Where one turn sends some rows of the set: a few examples, then the rows asked
q_232: [  5 -31  -8   7 -45 -27  41  32   1 -10 -26  -5 -36]
q_423: [ -3 -16 -14 -19 -38  30  13 -33 -13  -1  -3 -22 -18]
q_613: [-16 -11  10   5   7  21 -11  39 -15  34 -22 -10  -1]
q_916: [-30  11  -2  -4 -17  41   7  34 -16   6   5  -8 -24]
q_256: [ -3 -36 -23 -17 -26  10  35  45   1 -17 -32  16  -4]
q_139: [-17   4  -2 -10 -16  -3 -11  16 -32  32   4 -27 -13]
q_737: [ 28 -26 -15  27 -41  32  13   4  12 -34   6 -16 -13]
q_772: [-12 -43   2   6 -13 -10  -3  19 -29  35 -35 -25  -1]
q_40: [ 15   1  19 -15  -5   9  -6  44 -27   4 -32 -24   8]
q_698: [ 25  -8  -6  31 -21  18   3  22  20  10 -28 -21 -59]
q_756: [ 31 -30  -6  32 -43  -1   8 -10  18 -21  -6 -25 -10]
q_417: [ 38  -7 -19 -31 -26   2  11  -8 -11  -1  13  -4 -14]
q_82: [  5 -35   1   0 -36   4  16  37 -23 -14 -62 -35 -11]
q_525: [ 21   3 -24  17 -24  18 -30   1   9   0   8 -34  -3]
q_721: [ 19 -59 -12  17 -23  14   3  32  -5  29  -2   7  11]
q_550: [-11  -7  -5  -9  -2  33  12  56   3   2 -20  16  -2]
q_367: [-18  -5   3  18 -32  36   6   2   3  -5 -16 -33 -54]
q_104: [ -7 -18  -4 -19 -35  26  22  36 -16 -29 -51 -19   0]
q_559: [-16  -7  -4 -14 -35  23   4 -23 -20  -3   5 -34 -29]
q_50: [  0   3   7 -29 -17  28   9  40 -19 -18 -32 -13  12]
q_960: [  5 -22  -6  -4 -32 -45  10  14 -21  22 -15 -25 -20]
q_494: [ 55  -2 -14   0 -15  -4   5  26   9   6  -1  -4 -39]
q_898: [ 42  -4 -11  -7 -25 -21  11  26   4  -9   4 -11 -45]
q_451: [  4 -43   4   8 -19  15   6  14   8  29  -2  12  25]
q_391: [  9 -56 -37  18 -32  18  -3  42   5  24 -17   1   0]
q_598: [ 18  -3  -1  22 -25   9  10  33  18  -9 -17 -20 -64]
q_105: [-11 -17  -6  19 -35  40   8 -15   6   6 -28 -32 -45]
q_653: [-15 -31 -12   3 -26  21   1  13  27  24 -18  10  23]
q_11: [ -4 -58 -19  -7 -34 -16  25  22 -19   4 -41  -9  -3]
q_875: [ 21  -5 -26  19 -30  44 -12  11   7 -21  16 -21 -10]
q_904: [-17 -11  -5   6 -35  27  40  44   4 -20 -14   5 -38]
q_454: [ 27 -12 -12  25 -32  -9 -18 -12  17   0  -6 -36  -3]
q_939: [ 21  -7 -12 -30 -31 -12   8  -8 -19  -5  16 -20 -23]
q_281: [ 18 -23  15   3 -18  -6  -1  42 -30   6 -50 -37  -6]
q_800: [-12 -39 -38   9 -33  22  -4  31  25  20 -28   3   7]

q_916 moves to q_904
q_550 moves to q_256
And these:
q_559 moves to q_367
q_281 moves to q_40
q_800 moves to q_391
q_737 moves to q_756
q_417 moves to q_423

Where one turn sends some rows of the set: a few examples, then the rows asked
q_48: [ 11  34   0  20  23  -3  27   0  22   5  11   7   9 -27   0 -47  20 -20
  49   5  18  -6  -7   5 -48  -5  17  11  37  -3 -11  -4 -17]
q_509: [-57  21 -20  21 -28 -22  17 -17  10 -12 -27 -11  11 -27  38 -24  -6  11
  11  -7   9 -30   6 -15 -15  25  -5 -17 -17  31  -9  22   0]
q_77: [  1  28 -20  -9  17 -45  16  -7   5 -18   3  -3   8   3  17  -8  19 -30
   1   0  23 -17 -45  27  13  23 -12 -47   1  38 -17 -18  22]
q_857: [ -4 -22   5  37 -31  -1  -6 -28  -2  22 -16 -18  -3 -38  11 -35  10  16
  -4  -8 -15 -32   9 -18 -17  28   2 -30  -8   7  -7   5  53]
q_64: [  3  30 -22  33  11 -26 -16 -28   0  20  31  -8  10 -40  17 -50  46  39
  14  12  -4 -10 -20  -4 -28   9  -3  -4   2 -13   9   9  40]
q_662: [  7  34 -13  33  28   5  24  -5  -3   2  24 -15   7   0 -15 -14  11  -3
  17  -4   0   4 -34 -17 -53 -13  -5  15  40  13 -30   4 -10]
q_268: [  8   9 -17  52 -20 -28  -3 -26  20  -7 -12  28  16 -11 -22 -69  18   8
  23   7  39  12 -25 -49   0  10   5  -8   0  17 -21 -35  35]
q_8: [ 29  45 -29  31  23 -14  -7  16 -21  -8 -25 -37  32  28  29 -33  -2 -17
  31   3  -2  -6 -16 -17 -30  20 -21   9 -18  14   7 -23  39]
q_3: [  4 -15 -15  60  -4 -29  -2 -29 -23  -3 -33 -19  37 -15  23 -25   2 -12
  -1   8   0 -46  -8  -7  -3  24 -33 -31   9 -18 -24 -33  38]
q_656: [ 22  60  -3  30 -10 -10  14  19  13  35 -12 -23   8 -11  15 -10 -17  20
  25  -4   5  17  -8 -28 -28  26   8  -7 -18  24  11   3  35]
q_595: [ 21  29  -3   7  39 -21   6   5   2  -2 -17  -4   6 -10  19 -73 -17 -12
  31  15  10 -15   4 -40 -19  19  25   8 -29  14  11 -31   5]
q_239: [-15  32 -27 -15   8 -16  13 -17  14  -4  23  10  -5   4  13 -22  -6 -11
  -8   3  19 -11 -22  11   0   4  23 -50 -28  48 -23 -15  32]
q_728: [-10  10 -10  49  25 -20   5 -12 -12 -50 -17 -11   3 -20  33   7  -1   0
  10   3  -7 -32 -25  -8   8  18  -8 -30 -10  -2 -10  43   2]
q_69: [-22  23  -5  28  -5 -28  11 -10  -9 -36 -43  -7  39  22  14 -42  -7 -10
   7 -27  -2 -36  -3  -1  14  23 -18 -13  17  30 -46   8  26]
q_61: [ -1  10 -17 -19  27 -22   4 -23   6 -32   0   1  -3  23  14 -12  -2  -6
 -11  16   0  12 -38  20  10   7 -20 -32 -23  29 -27  -5  39]
q_818: [ 22 -23 -53  17  -9   4   2  -3   8  20  -3 -12  25 -11 -10 -16   3 -12
  -6 -17  32 -32 -41 -32 -32  31   6 -10  14  33  -6  -7 -11]
q_121: [ 47 -18   2  -3  12  -4 -11  -5  15 -11  25 -15  26 -20  32 -25  17  26
  15  -5  27 -28 -26  -7 -25  36 -12  -3  29   9  11   5  -9]
q_366: [ 37  -7 -24   4  24  15  -4 -22  28   0   0  13  56  -6  24 -34 -27  25
  18  18  11  -5  -7  26 -17  20  -5   1  12 -22 -15  -4  23]
q_92: [ 22  20 -31  59  22 -20  -5 -26  19  -4  -3  18  30 -30 -21 -45  24   6
  42  10   0  12 -38   8   8  17   9  -5  10 -11 -14   6  63]
q_962: [ 17  15 -10  30  13   5  13  -1  12 -19 -28   4  16   9  -2 -37  21 -31
  46  19  17  19 -13   5 -45  -5 -21  20  26 -14 -18 -14  -2]
q_908: [  6  21  -9  28 -14  25  11  -4  10   3  -6   0  -6  14  -7 -29   9   0
  18  10  14  26  -5 -25 -63 -19  -7  12  10   6 -23  -5  -3]
q_206: [ 25 -12 -33  19 -15  -1   5  -8  42  15  -3  -7  43  15  -4 -47 -32 -20
   0  10  28 -19 -34 -22 -27  -1  -1 -12  -4  -8 -42  11  37]
q_823: [ -5  -9   6  51 -10 -19   9 -34   9 -16  12   6  29 -46  31 -47 -21  10
  31   4  19 -45  12 -20  -2  22  15 -35   0  11 -18 -38  33]
q_90: [  3  27  12  35   8   5   0 -10  -2 -28 -23  27   5  -5  20 -40  -8   7
   6 -15   5 -37  22  -1  18  13  40 -41  -7   9 -24  18  20]
q_129: [ 32  31   4  28  54 -42  30   6   5   1 -21 -19  13 -18 -10 -17 -31   0
  23   3  -8   7 -41 -37   3  31  -2   8   2  16  -7  -3   9]
q_654: [ -4  17  -5 -29   2 -25   8 -16  19  -8 -16  17 -14  -9  25 -19  16  -2
  -3  17  23   7 -10  30   7  25  -1 -41 -22  31   0 -16  17]
q_330: [ -5  14 -41  41   5 -35 -11 -34 -26   3   1  -5  20  -8   1 -45  41  32
  -7   6  17  -7 -34 -41 -19  14 -32   7  11  14  -8 -39   9]
q_739: [  1 -28  -4  52  17 -11   6 -36 -12 -27   6 -20  25 -36  -1 -15 -12  10
  26 -17 -24 -28 -26 -13   8  41  -5 -13  16  28 -22  -2  52]

q_92 moves to q_64
q_823 moves to q_739
q_69 moves to q_90
And these:
q_206 moves to q_366
q_77 moves to q_239
q_595 moves to q_129
q_662 moves to q_908

Where one turn sends some rows of the set: a few examples, then the rows asked
q_832: [ -9  12   1 -23  41  -7  -2  34 -17  19 -18  12 -26 -11  39 -10  -4  13
  -4   8]
q_709: [-24 -22 -18  22  -5  -6  32  25  -5 -11 -25 -33   1   3 -27 -14 -33  -2
 -37  -7]
q_687: [ 17 -43   7  10  -4  29  14   5  -2  31 -20 -27   9 -31  15 -26  -5   3
   9   7]
q_131: [-18  -3   9 -19 -10 -30 -15  33  -6  29 -17  26  -1  10  -5   0  33  -5
   5 -10]
q_322: [ -7 -14  34 -20 -40   3   1   1 -31  44 -37 -28  10   4  -6  -9 -18   9
 -11 -12]
q_726: [-10 -33   6  12 -19 -34   8  27 -10 -11  10   9 -24  25  21  13  -9   7
 -12   9]
q_853: [ 12  25  -6 -14  19 -11 -14   7  15  44 -12 -16   7 -26  -2 -20  19  -3
 -19   5]
q_742: [ -2 -19  -8   7  32   4 -19  -8   4  -1  18 -48   8  -3   0 -22 -16  10
   8   4]
q_732: [ -3 -11 -27  -7   8  -2   5 -14 -41  -2  15  16  35 -25 -22  10 -12 -16
 -29 -18]
q_744: [-22  -7  -1  14 -23  24  11  29   8 -16  17 -22  -4  -2   6  39 -21  -5
   5  -3]
q_266: [  1   9 -12 -19  13 -29  14   9 -34  27  -8 -23  -8  -1  -6  27 -64  -5
   4 -20]
q_16: [-29  -2  20   1  15  29  34  24 -32  51 -12  -9  -6  -6 -15   3   0   3
 -10 -38]
q_917: [-39 -18   3   2  23  10  25 -20 -10 -24  -4  21  29 -12  10   3 -11  22
  -2 -16]
q_919: [  5  10 -18  -9 -30 -11  40  37   0  10 -37  -9  -8  13   2   5 -40 -11
  14  10]
q_712: [ 15   7 -11  14   3  11  15  14 -21  -5   0 -10  31   4  35   7  30  17
 -18 -33]
q_99: [-14  14  14   1  -9 -13  27  -2 -46  12 -17  12  19  14 -17  -7  -2  40
 -29 -35]
q_278: [ 23   3 -10   4   7  -7  16 -18  33  20  14  18  -5 -18   1  -2 -32  17
  -1  14]
q_879: [ 16  17 -10 -31  -3  -8  -1  -1 -45   4 -33  13   7  -9 -25  -5 -22 -18
  12  22]

q_726 moves to q_687
q_712 moves to q_709
q_832 moves to q_16
And these:
q_879 moves to q_131
q_742 moves to q_917
q_99 moves to q_919

